Z: 3 groups of rows, each row roughly a mix of its group's hidden directions; some rows fit no group:
Z (93 x 12):
[[-12   9 -27  23 -44   3  -7 -20  20   3 -31   0]
 [-23  22 -35   4   9 -23   9 -15 -14 -30  15 -26]
 [ -5   2 -17 -23  10 -23 -51 -16  -1   6  -4 -28]
 [-30  -1   1 -33  -5  29  23 -26  22  23   9   7]
 [ 15  10 -30 -19  19 -17 -28 -12  11  13  32 -27]
 [ -2   4 -30  23 -30 -20 -30   0   7  -8 -35 -14]
 [ -8  -4  23  56 -14 -10  12  25  -1  -5  -4 -18]
 [-11  15 -10 -33 -25 -15  -7 -40   1  26  16  15]
 [ -2 -15  18 -48  30   8 -14  18   2  27   6  -8]
 [ 38  -6 -19 -19   7 -32 -12 -14 -15   6  21 -29]
 [  4  -5  16 -37  20   5 -13 -27   1  24  37  14]
 [-37 -13  -8 -20 -28   9   8 -33  30  11  -9  10]
 [ 29 -16  10 -47   3 -18  -2  12  -1  20  17 -24]
 [  2   3  37 -18  34  38  15  -7  -1  16  -1 -18]
 [  0  10 -14 -13 -26  30  21  -2  16  33  11  35]
 [  0  13 -29 -22 -26   9 -18 -19  14  36  13  23]
 [ 13  13   5  48  -6  11  16  16  -8 -20 -33 -18]
 [  8   1  -3  49 -32  -9  -6  -7   4 -20 -33  -1]
 [ 24   6  -5  16 -29  14 -33  -2  14  28 -34   5]
 [ -9 -20 -22 -11 -49  -2 -14 -26  -9   6 -15 -22]
 [-43  16  32 -28  -9   8 -17   6  -1  -7  13  24]
 [-19 -11  -4  24 -54  -9  -7  12 -23   1 -16 -13]
 [-31   2 -26 -43 -14  -7   5   0  -7   3  30  22]
 [-20 -27  -4   3  -6 -38  20  14  -2 -33  20  21]
 [-13   4  41   7  44   1 -13  15  -5  -5  23  19]
 [ -4  -7  31  34  40   7 -13 -10 -13  -7   6  29]
 [-19  24 -41   5 -26  18   6   1  13  10 -30 -18]
 [-17 -16 -21 -35  32  -5  10   3 -18  13  32  17]
 [-20  -4 -15  27 -37  -8  -4 -18  19 -14 -38  -9]
 [  3 -11  14  29 -34  14   5  15   0 -20 -41 -18]
 [-14 -27  -9  16 -32 -11  39  25  10  13  12 -14]
 [-13  10  22  60  -8  -4  -5 -10  15   7 -14  13]
 [  4  31 -12   7   2  32  47  -1  -8   5  25  12]
 [ 11   3   0  28   4  19  -1  39 -17   6 -42  16]
 [ 16  15 -42  12 -29 -14 -32  18   1  12 -14   7]
 [ 10 -17   6 -38   7  -2  20 -23  37  12  24 -17]
 [-18 -10  11 -10   3 -19 -13 -58   4 -11  23   3]
 [ 38   8 -28  36  28 -10  -7 -13 -15  -8 -11  -9]
 [ 16  10 -10   7  44  31  14  -7  21  -3 -21  25]
 [  4 -12  20  40 -29  15   0   3  -2 -20 -39  -8]
 [  3 -21 -14 -35 -30 -17   9  32 -17  23  12  -9]
 [-25  -6  -2 -40  -2   7   9 -32  14  19  30  18]
 [-19  -9 -20 -39 -18  -2 -30 -13  22  29  -8   2]
 [ 31   8 -37  19  25   5  32 -11   9   3  -6  23]
 [ 14  17   2  44  35  13  -1 -24  15 -18 -16   5]
 [ 22 -13  20  -6  22 -28 -15  -2 -19  -8  42  22]
 [ -4 -11   3 -51 -27 -20 -14   0 -14  12  24 -15]
 [-20 -18 -22 -37   7 -11 -17 -22 -20  18  31   2]
 [  0   8 -21 -33  15 -19 -26 -20   1  20  38 -10]
 [-37 -15  17 -31  30   3  20   3   4 -11  -4 -29]
 [-39  23  25 -12  -4 -14 -22  -6  -8 -17  34  12]
 [ -7  -8  -4 -26   7   6  30  56   1 -10  -1 -11]
 [  7   9   5 -39  42  15  -5  20 -12  20  16 -18]
 [  0 -13  17  14 -34 -31 -12 -10  -8  -1  15 -43]
 [ 32   9 -12   8 -22  14  -1  27  -1  28   9  40]
 [  6  47  13 -25  -1  -9  24  17  28  11   9  13]
 [ 11  -1  26  38 -17   9 -17  13   9 -22 -29 -27]
 [-24  -3  -5 -33 -14 -13 -19 -37 -13  23  24  11]
 [-13   5  20  46   7  25  13  18  14  -8 -28  13]
 [ -9   1  22  11  45  -1  -4 -14 -13   5  23  40]
 [-24  19 -11 -32  20  10   3  16  -5  -2  17  45]
 [ -5  17  49  27  14  -4 -21 -19  12 -19   4 -16]
 [  8 -23  -3  34 -28   8 -22 -12  -5 -15 -29 -30]
 [-31 -15  15 -41 -33  -6   9   5  12  11  24  -6]
 [-15 -38 -33  -6 -15   2  -4 -35 -28  10   0   7]
 [ 11 -25 -43   6  26  10  36   8 -12  -3  -4  15]
 [ 21 -18  24 -50 -14  11  -5  -5 -18 -21 -13  10]
 [-16  -7  20  34 -17 -28  17   4  11  -6  31 -28]
 [  1   2  14 -36  46  -3 -15  -5 -15   6  23 -25]
 [  4  15 -13  14   5  26 -27 -32 -10 -14 -39  18]
 [ 25  24 -31  23 -30  -3 -33  -6   0  15 -13   6]
 [  9 -11 -14 -49 -17 -26  -9  -6 -12  13  28 -16]
 [-17   7 -39  39  -2 -22  18  -6  -9 -14  26   7]
 [ 12 -11  -8  45  14  15  36  -2  28   0 -17  -5]
 [-30   9  17 -26   5  33   4  19  11   4 -10  39]
 [  4   4   2 -15 -12  37  31  14  12  32   9  33]
 [ 31 -14  17  14 -10 -14 -18 -27   2   0 -10 -46]
 [  7  34  43   9   3  -9 -33   6  22  -4   9 -16]
 [-22  10  -2 -46   9  -9  21   3  -4  20  26  29]
 [  2  13   6 -38  16  37  -3 -10   7  40   9  -4]
 [  3 -13 -14   7  27 -10 -43 -34 -10   7  27  -8]
 [ 11  19   2  14  54  21  10  -2  19  -9  -6  24]
 [-35  12  29  -8   6  34   2  -3  23  -7 -12  31]
 [-27  28  29 -13  21  23 -18   4   3 -12  -4  35]
 [-12  -2  18   4 -48  -4 -30 -32  -4   3 -14 -13]
 [  3  -8   1  32 -38   6  -1 -39  -5  -1 -31  11]
 [ -4 -21   8  -8 -48 -22  -5  18 -19  13   6 -30]
 [ 36   9 -34  14  41 -17   4 -12  -6  -6  15  -2]
 [-14  23  35 -13 -18   6  34  26   9  -2 -13  24]
 [ 13  -3  36 -12  46   0  -4 -10 -19  -7  24 -16]
 [-11  -8 -24 -31 -39 -11 -16 -33  -7  18   5 -12]
 [ 22   8  23  47   6  10  -3  18  14 -22 -25 -12]
 [-17  -3 -37  -2 -14 -19 -10  40   5  -8 -30 -17]]
one row of each group, then the others: which group is each in?
[ 12  -6  23  49 -10  13  -9   3   2 -22 -33 -11] | (51)
[ 35  29  -3  43  -1  17   7  20 -18  -3 -13  -5] | (102)
[ 40  -9 -16 -45   8 -12 -14  -3 -14  17   4 -15] | (28)

[-13  10  42  18   1  24 -12  30  -2  -2 -31  14] | (28)
[-20  -1 -33 -16   0  18  26  27  -2  10  -2  40] | (28)
[-13 -16  -5 -54 -29  19  -4  -8   6  15 -13   7] | (28)
[  3 -22  -7  36 -31  14   9 -22 -12 -10 -37   5] | (51)
[  3 -11  -5  15 -51   4 -14 -17  -1  -6 -32 -25] | (51)
[  1 -15   9  28 -44   9 -13 -12  -4 -12 -36 -19] | (51)
[ 14   8  -6  21  16  34 -11  -5  -1  -5 -50  18] | (28)
[ 12  -5  27 -23  33  15  24  28  28  14   4   8] | (28)
[ 16   1 -31   4 -44  -4  -7 -30   9   6 -20 -22] | (51)
